(in the rows, 128 means zero)
The rows of R fall into 3 groups, and each row is roughly a mix of its group's hidden directions.
R, 84 rows:
[[164 160 106 173 171 112 153 128 144 117]
 [112 166 153 141 135  85 127 187 131 115]
 [150 153 103 102 133 155 169  96  84 141]
 [ 90 111 144 125 184 147 130 165 160 125]
 [177 140  66 141 126 113 131 153 111 114]
 [134 135  70 119 131 159 148 170 159 108]
 [152 119  85 162 110  87 172 123 114 115]
 [178 130 113 117 101 135 140 114 173  85]
 [113 103 162 103 100 173 141  81 133 118]
 [108 124 167  90 109 143  97 133  82 157]
 [ 91 134  78 126 136 112 124  85 169 143]
 [144 146  82 148 101 145 162 103  83 128]
 [122 111 137  74  71 157 115 134 112 119]
 [120 122 103 120  88 180 163 114  99 104]
 [122 151  93 157  84 114 139 129  96 174]
 [119 123 135  82 145  86  89 143  87 117]
 [ 91 124  79 161 124 110 119 174 153 128]
 [146 121  97 170 154  98  98 139 100 166]
 [ 87  81 152 154 100  89 113 118 141 125]
 [171  85 119 127 121 142 114  68 127 141]
 [ 94 111 162 132 102 114  91 161  88 149]
 [176 155 127 118 170 149 160  90 139 121]
 [112 113 117 116 187 163 150 137 115  87]
 [138 114 172 111 138  91 130  97 182 123]
 [131 101 113 142  85 144 176  89 104 110]
 [135 140 171 150 122 129  77 163  90 138]
 [ 80 124 136 137 134  92  96 167 111 165]
 [106 124 138 174 136  62 152 135 125 142]
 [112 102  85 119 121 153 148 162 176 105]
 [ 76 116 166 123 123 115 170  99 156 127]
 [153 128 170  98 129 127 117 124 195 135]
 [ 88 109  75 136 116 116 130 127 180 119]
 [185 116 148 101 121 109 117 102 167 103]
 [120 100 117 153 155 153 135 135 135  59]
 [108 126  76 175 121 147 159 160 143 120]
 [151 139 132 158  95 145 143  71  90 138]
 [170 136 125  99 117 180  83 138 113 115]
 [ 84 119  82 129 113 105 119  93 170 132]
 [173 134 127  64 139 129 132 109 130  92]
 [ 85  84 134 130 123 142 121 189 138 131]
 [147 158 109 109 138 167  83 172 109 125]
 [130 126  98 196  86 140 145 120 133 116]
 [133 146  90  94 155 159 176 150 149 138]
 [110  77 184 151 148 110 136 111 143 128]
 [119 173  94 106 112 114 102  82 112 153]
 [137 158 126  76 142 137 152 117 104 180]
 [118 103 164 124 133  93  76 149 157 103]
 [139 147  80 158  70 110 138 132 118 145]
 [101 122 136 101 173 120 122 106 183 154]
 [112 133 102 104 160 140 152 179 173 137]
 [114 175 127 109 126 151 119 190 120 104]
 [117 112 121 146 194 144 155 144 168 134]
 [146 126 202 116 123 108  97 123 150 120]
 [114 118 151  95  86 147 102 165  87 136]
 [151 153 113 122  73  97 124 136 157 169]
 [161 134 136 126 135 175 164  75 117 112]
 [114 138 113 171 156  97 105 162  99 164]
 [141 169  78 169 163 110 136 139 142 130]
 [139 118 184 138 129 136 110  72  98 124]
 [136 127 106 154 175  89  95 138 131 170]
 [141 120  82 128 140 178  96 122  95 155]
 [152 143 103 110 122 185  90 151  97 123]
 [122 152  93 155 190 132 138 155 145 147]
 [121 150 131 103  92 139  94 161  75 146]
 [ 92 126 185 110 138 106 140 112 174 128]
 [141 160 159 115 118  88 139 165 156  87]
 [120 140 117 139 110  84 116  58 137 132]
 [102 101 120 183 144 152 135 148 155  91]
 [154 146  93 137 102 157 120 163  79 109]
 [111 112 126 103  73 144 107 177 104 122]
 [140 123 192 105 118 131 115 100  84 142]
 [128 153 139  72 139 115 129 132 117 188]
 [ 99  66 154 140 114 129 134 166 149 110]
 [116 118  78 138 118 101 119 179 139  90]
 [100 139 133  95  94 136  88 146  83 157]
 [148 110 138 155 146 126  70 120  98 170]
 [161 114 175 110 130 132 110 103 176  98]
 [122 163 118 168 140 102 103 170  92 151]
 [114 165 121  82 127 154 145 160 158  91]
 [107 120 124 143 120  85 121  60 153 132]
 [122 128 137 115  79 147 179 116 126  81]
 [126 131 166 114 168 174 155 110 157 155]
 [154  89 162 147 153 135 168 123 161  97]
 [113 139  75  98 141 114 142 185 137 133]]
Here is one row of each group, with its name. Which group are the others in?
[116  72 151 128 145 137 157 113 176 109] -> A
[104 136 180 138 151 122  79 150 121 159] -> D
[ 96 125 137 178 145 171 158 128 141 161] -> Y

[114 133  76 171 146 105 138 151  96 155] -> D
[ 95 150  84 168 140  85 110 124 141 148] -> A
[140 130  77 144 129 163 173 139 150  94] -> Y
[145 110 161 108 146  95 122  92 183 131] -> D
[119 104 139  99 147 179 138 185 130 130] -> A
[135 168  94 114 147 148 100 186 118 123] -> D
[ 82 115 108 183 121 115 117 170 129 135] -> Y
[159 144 114 138 189 152 164 134 154 121] -> A
[145 143  98 120  93  97 119 112  65 127] -> Y
